128 stands for zero in the data rows.
Here are some points:
[ 94 152 118 139 140 126 103 149 162  83  98 115 112 118  82 117 189 143
 132]
[102 103 130 171 186 124  61 150 126 140 121 132 100 115 127 136 127 104
  71]
[ 62 108 110 203 161  66 124 147 130 122 114 131 103 141 122 139 215 116
 147]
[189 110 152 137 137 207  98 140 159   7  79 255 146 154 134 160 105 100
 151]
[117 117 100  77 158 152 141  78 156 183 207 135 153 103  92 157  66 124
 139]
[187  95 181  65 126 171 197 102 166 218 255 164 164  83 120 148   0 169
 135]
[ 87  91 122 119 116 119 139 109 142 165 173  60 126 128  93 123 129 120
 128]
[154  71 172 130 163 187 124 140 139  55  46 201 173 116 151 167 154  90
  98]
[ 80 192  69 113  95  81 106 122 107 153 136  67  98 152 127 109 191 102
 112]
[109  93 165 119 146  94 173 110 127 153 167 107 131 139 105 120  98 131
 111]
[117 114 158 105 129 133 115 158 104 150 118 131 143 147 122 142 111 121
 100]
[142  97 118  54 121 131 124  87 131 159 105 130 138  81 155 126  49 119
 109]
[126 110 160 122 134 146 143  94 123 157 136 151 134 119 142 131 129 145
 110]
[142  89 184  71 146 144 131 132 122 119 121 132 134 115 126 120  70 151
 147]
[124 173 143 182 107  49 120  78 100 220 180   0  94 126 143 119 165 136
 118]
[150 111 105 178 152  57 134 100 116 109  67 100  81 211 138 128 155 105
 134]
[178 121 140 154 137 189 140 159 167   8  62 203 162 139 138 168 122  97
 176]
[138 177 100 150 112  52  97 121 125 111 125  86  84 116 103 137 173 112
 142]
[164  38 173 123 132 246 150 162 196   0  24 205 207 132 175 162  68 117
 167]
[110 167 154  98  88  98 118 133 102 131  97  75 125 136 147 134 120 138
 130]
[123 145 165 163 119 104  87 177 131  34  28 191 126 138 120 143 176  92
 114]
[ 55 152 113 148 106 100 125 147 101 163  98 134  82 117 130  97 158  96
 114]
[171 116 147 103 130 148 155 110 141 159 137 110 172  67 131 149  27 181
 151]
[127 136 114 120 147  97 155 105 138 141 116 117 130 123 122 108 135 131
 110]
[128 154 122 120 180 122 135 125 123 151 127 144 122 120  98 114 130 125
 108]
[ 89 171  91 199  91  80 115 139 112 180 110  56  36 168 171  99 211  69
 106]
[165  94 176 144 130 119 150  90 134 229 144 145 113  81 145 125  85 170
 153]
[140 124 162  91 145 154 129 113  93 142 178  99 122 103 101 132  89 127
 135]
[209  93 139  95 118 165 102 140 129  36  63 219 145 127 140 181  66  93
 129]
[  9 161  53 234 111  52  86 152 148  80  79  61  70 198 158 124 255  49
  80]
[160 142 150  99 106 130 115 124 102 137 119 103 145 136 107 137 130 129
 143]
[146 132 164  81 123 165 135 115  90 159 137 138 149  99 103 147  68 115
 123]
[139 148 143 130 118 122 177 131 147 139 169 106 127 111 120 114 151 139
 129]
[102 134  78 203 116  94 130 141 104  20  53 137 119 156 139  41 221 130
  95]
[ 78 111 111 173  89 126 113 107 121  74 103 147 105 189 151 121 156  86
  90]
[128 125 134 110 115 133 155 144 100 111 124 127 116 128 104 115  94 175
 146]
[185  64 155  77 138 211 127  87 157 115 123 200 218  97  78 174  14 173
 156]
[132 160 130 152  87 198  68 179 132  36  24 158 109 181 125 150 229  43
  82]
[165  75 130  57 118 216 183 132 174  97 142 226 200  91 155 166  64 160
 108]
[176  85 166  60 152 142 148  96 127 129 131  96 144 117 148 119  88 122
 156]
[140 126 127  98 124 120 149 148 105 142  81  99 140 115 138 102 178 175
  98]
[101 131 118 161 121 107 102 135 134  25  16 152 105 158 118  75 231  97
 120]
[ 61 142  97 160 168  94 109  99  82 191 193  70  85 128  90 115 140 110
 151]
[164  93 126  41 139 129 178  89 128 228 250 143 216  97 142 145   0 179
 141]
[145 117 125 131 127 163 119 169 117  46 103 188 155 107 163 166 131 117
 147]
[148 149 138 108 129 107 179 116 116 158 199 159 144 103 133 116 105 135
 164]
[ 94 157 133 159 129  42 128 133 141 184 127  68  63 127 108 128 174 107
 105]
[184 121 163  47 138 174 138 122 168  90 132 146 211 112 133 160  59 168
 161]
[ 57 161 111 181  89  86 102 123  98 145 152  56  53 128 125  73 212 101
  53]
[170 111 153  51 156 165 198  97 122 255 241  90 213  91  72 151   0 215
 126]
[176  77 158  83 130 219 122 186 146   1  76 224 163 170 180 170  97 148
 165]
[118 155 122 144 149 123 147  84 130 195 146  94 115 103 115 116 135 130
 123]
[125 130 150 103 153 132 160 162 116 135 150 141 187  74 112 130  96 196
 144]
[111 106 134 183 160 122 125 120 178  88  46  96 120 149 141 130 196 125
  86]
[ 82 152 117 131 162  95 121 125 144 148 172  86  82 105 154 110 171 142
 123]
[123 133 141 120 140 141 107 139 113 129 131 135 159 120 104 179 102 117
  95]
[ 57 147  81 145 135  51 125 120 147 213 179   3  91 115 116  61 186 128
 112]
[156 151 113 106 127 160 116 117  95 133 116 115 106 171 139 122 169 106
 123]
[107 162  73 197 106  64  81 178 126  77  66 111  65 168 157 125 217  81
  93]
[ 80 202  75 152  84  57 114 109 125 112 120  72  68 184 113  78 184 128
 119]
[158 133 166  94 153 137 151 129 118 142 150 158 165 125  93 143  86 147
  97]
[128 103 182 107 131 214 128 148 108  54  82 233 187 113 134 177  71 129
 150]
[ 71 177 125 230 110  22 137  92  99 106  69  65   4 145 154 108 231  67
  26]
[141 110 163  66 131 181 136 137 131  83 105 196 173 142 129 164  57 135
 155]
[120 149 118 107 130 115 111 128 140 140 116 109  54 158 127 120 187 116
 156]
[182  59 174  48 143 185 180 124 139 108 157 213 234 119 154 197   0 174
 104]
[108 146 124 134 136  73 142  98 121 175 157 126 109 100 124 128 151 146
 152]
[131 153 120  69 151 162 122 124 131 159 163  89 124 123  94 110  68 153
 118]
[151 101 173 127 125 102 145  98 154 164 119 114 136 131 123 112  48 108
 114]
[ 97 186  90 227 117  26  46 197 107  55  51  70  10 198 138 137 255  72
 102]
[105 109 137 183 111 165 104 137 139  41  32 151  75 140 133 126 236  86
 147]
[108 126 132 150 132 148 148 148 168 134 129 130 129 133 122 141 159  93
 158]
[145 121 124  79 112  80 154  92 105 221 179  88 179  84  95  85  97 139
 117]
Here are 40 more points, each followed by its number:
[119 108 149 132  93 136  89 146 139  54  64 168 103 130 138 118 117 116
 138] 0
[131 156 130  88 118  85 181  16  54 255 255  33 173  83 120 150  31 206
 158] 1
[166 156 105 114 115 143 126 144 126 156 149 113 126 156  87 150  85 135
 127] 2
[150 115 114 131 112 161 100 115 137  48  73 209 158 140 141 132  87 143
 112] 3
[166 108 139 112 135 134 119 135 115 102 156 119 181 146 112 100 151 139
 132] 4
[172 104 189 128 108 162 125 170 134  31  60 216 170 133 142 134 171 138
 150] 5
[123 144 101 147 138 152  56 148 135   0  19 134  95 157 124  98 241  57
 166] 6
[104 137 146 131  91  52 134 138 107 121 176 127 112 108 153 111 131 114
 116] 7
[154 100 151  88 121 165 150 102 143 117 124 174 117 121 157 109  49 127
 103] 8
[131 122 117 158 124  86  92 125 145 104 142 130 108 156 101 120 186 107
 113] 9
[ 84 134  65 157 132  82  87 190 155  36  26 142  98 170 147 138 223  53
 125] 10
[117 130  94 176 146  99  76 128 129  35  11 124  44 165 178 126 255 102
  87] 11
[118 113 147 168 164 179 117 173 137  64   8 191 127 104 168 126 131 107
 123] 12
[163  87 135  46 131 146 171 145 128 164 161 141 164 103 112 159  52 181
 144] 13
[143  66 167 133 159 220  68 150 123  26   4 197 180 176 109 173 102  68
 133] 14
[152 105 177  86 177 126 103 120 105 151 132 145 146 134 150 165 108 137
 152] 15
[143  86 128 143 120 107 147 150 113 160 103 106 105 113  66 137 165 153
 157] 16
[114 156 100  72 184 134 141 100  93 202 175  88 136  84 140 109  77 179
 174] 17
[152 111 117 135 135 130 123 110 158  74  69 182 129 126 132 140 170 107
 120] 18
[ 93 139  75 141 138 151  91 144 125 151 172 106 115 123 108  96 151 125
 135] 19
[136 127 182 122  77 163 103 129  96 151 145 111 123 121 134 126  98 170
 174] 20
[126 104 107  85 142 140 132 154 152 156 152 140 162 103 106 121  55 137
  95] 21
[202  95 159  35 131 173 136 102 102 204 201 153 218  61  96 179   0 164
 150] 22
[119 120 123 142 100 105 100  93 124  96  50 153 110 122 138  97 165 117
 138] 23
[148 107 109 138 128 136 106 124 128 133 124 148 103 149 136 147  92 113
 129] 24
[120 118  96 165 143  96 164 127  76 110 159 143  87 115 102 145 120 102
 132] 25
[126 129 119 169  97 165 101 138 130  83  66 124 131 128 113  94 170  74
 126] 26
[128 123 134 161 158 105 125 161 112 174 172  92 124 127 118 125 155 112
 126] 27
[123 143 130 124 141 159 121  96 139 139 175 151 153 117 121 129 117 172
 155] 28
[176 131 162  41 104 231 179 111 123 209 172 164 204  70 131 138   0 187
 168] 29
[207 116 155  73 152 193 191 127 144  92  85 178 144  88 137 176  69 153
 114] 30
[ 51 169  85 209 111  34 124  71  95 170 170  34 112 142  84  68 217 118
  93] 31
[116 193 137 138  96 135 134 103  73 198 198 117 134 122  90 109 107 112
 113] 32
[127 135 146 170  91 123 120 153 145  75  82 187 128 136  87 117 187 101
 112] 33
[ 68 161  88 236 132  36  57 145 115  86  97 107  90 185 182  94 255  77
  56] 34
[145 116 199  96 129 222 111 169 144  21  40 218 147 134 149 149  98  93
 114] 35
[179 114 170 137 157 147  99  94 110 148 157  83 181 138 115 127  79 177
 143] 36
[181  75 151 135 177 199 134 180 169  12  96 202 135 150 187 176  72  93
 138] 37
[ 83 180 104 171 154 117 129 184 128 100  96 101  91 155 126  95 178 121
 105] 38
[ 63 145  77 163 134  57  94 121  95 225 209  38  44 142 113  95 158 108
 140] 39
Which two of these numbered points are nearest to each point below, looking only along the 2 directions in which the first points spread most? Their numbers follow each, nearest first.
[157 102 144 189 146 192 117 175 105  57 119 150 117 155 133 134 151  96
 115] > 0 18
[161 125 104 122 150 160 131 144 103 120 118 119 152 105 139 141  98 144
 189] > 15 4
[160 129 125 111 153 163 132 157 105 146 166 144 157 122  91 136 117 138
 114] > 28 15
[194  99 145 103 125 191 111 139 129  15  56 197 172 149 172 176 126  93
 158] > 35 37
[ 75 187  92 166 124  85 122 133  93 112 166  79 120 133 131 109 145 121
 146] > 19 7
[130 106 114  91 105 147 148 131 119 232 155  66  97 113 169  85 107 109
 119] > 32 17
[ 91 188  64 231 106  82  88 116 124 137 142  36  68 123 112 105 217 119
  83] > 31 38
[114 133 133 163 140  85 104 103 166 139 167  65  80 176 112 104 176 141
  74] > 19 27
[135 155 151 156 139 110 113 153 154 103 103 154 160 112 138 135 149 136
 134] > 24 18
[119 136 106 151  87  88 122 112 101 118 121  91 110 144 129 110 107 140
 119] > 19 7
[ 72 184  69 197 168   7 115  86  86 241 222  22  82 106 109  78 200  99
 125] > 39 31
[ 68 184 123 237 135  74 127 107 120  52  76  64  21 152 170 107 255  95
  57] > 34 11
[ 65 162  85 203 110  63  83 116 101 104  82  48  42 179  99  52 239  89
 106] > 34 38
[130 134 167 126 153 128  87 139 142 102  95 176 148 124 117 149 140  93
 104] > 18 0
[ 84 164  84 134  84  51 134  91 132 255 202  97  97 102 113  81 153 126
 157] > 39 32
[145 153 130 146 115 136 186 105 155 140 131 138 131  91 146 138  91 176
 120] > 20 28
[153 103 160  26 110 169 145 103 104 255 255 113 191  89  80 122   0 204
 140] > 22 29
[110 148 125 151 136  40 109 112  90 200 120  86 124 130 110  97 158 130
 119] > 27 19
[115 174  81 216  83  61  77 183 105  93  70  87  23 154 153 122 226  86
 109] > 34 11
[ 48 157  63 221 114  49 105 113  94  56  50 102  33 184 142  83 216  78
 102] > 34 11
[139 118  98 109 112 126 141  86 123 129 123  78 135  94 126 110 142 150
 150] > 16 2
[ 58 144 114 185  81  58 114 139  90 103  26  62  73 180 172 150 255  83
 125] > 34 11
[ 62 165 118 121  92  48 151  74  66 255 189  49 100  91  91  85 130 137
 160] > 39 32
[153  76 144 161 133 167 109 163  88  22  29 148 120 166 146 128 141 117
 143] > 12 0
[155 138 110 163 149  78 165 138  89 111  92 121 120 128 133 115 191 119
 129] > 9 38
[157 136 113 132 108 179 129 137 101 134 134 135 126 111 174  98 107 151
  95] > 4 24
[192  93 135 148 103 163 132 144 125 134 143 125 152 114 136 156  86 107
 137] > 15 8
[148 106 168 103 206 189 163  88 101 191 137 124 162  97 156 178  32 147
 132] > 13 21
[147 105 131 168 141 127  64 124 112   0  24 168  82 229 162 156 235  64
 148] > 6 10
[200 106 172  66 102 202 159 143 129  91 141 172 184 110 155 174  71 118
 152] > 30 8
[194  45 205  38 129 199 165 149 142 191 151 166 179  66 148 180  34 163
 149] > 29 22
[101 114 133 121 157 129 119 120 116 106  90 102  92 144 150 129 186 133
  69] > 9 23
[ 62 209  62 188  97  34 145  98 115 250 219   7  27 121  97  72 201 121
 130] > 39 31
[176 105 138 133 121 145 141 127 134 109 106 127 135 103 144 141  71 141
 113] > 15 8
[112 107 146  66 147 157 114 113 157 195 187 129 158  91 111 120  13 169
 132] > 13 36
[108 122 116 144 127 104 134 123 149 170 168 148 101 134 106 107 146 111
  99] > 7 19
[118 114 129  80 114 149 120 138 151 112 115 142 126 125 122 135 104 171
 141] > 4 15
[114 156 120 158 138  74 108  72 106 194 187 106 110 167 113 100 153 106
 109] > 27 19
[149  96 147 122 128 129  97 120 147  74 142 140 139 153 139 116  98  90
 141] > 24 4
[139 108 159  91 126 129 174 114 145 124 188 138 154  94 138 143  78 158
 149] > 21 36
[127 143 131 109 129  96 113 144 124 129 115 133 119 130 171  86 148 140
 102] > 25 16
[177 127 143 121 146 201 135 144 116 123 126 187 152  87 131 133  89 156
 165] > 8 30
[183 122 132  84 186 194 210 113 119 173 163 152 209  59 111 123   0 162
 160] > 29 22
[124  87 115 122 132  65 135 154 147 129 101 167 102 133 142 140 142 120
 130] > 24 25
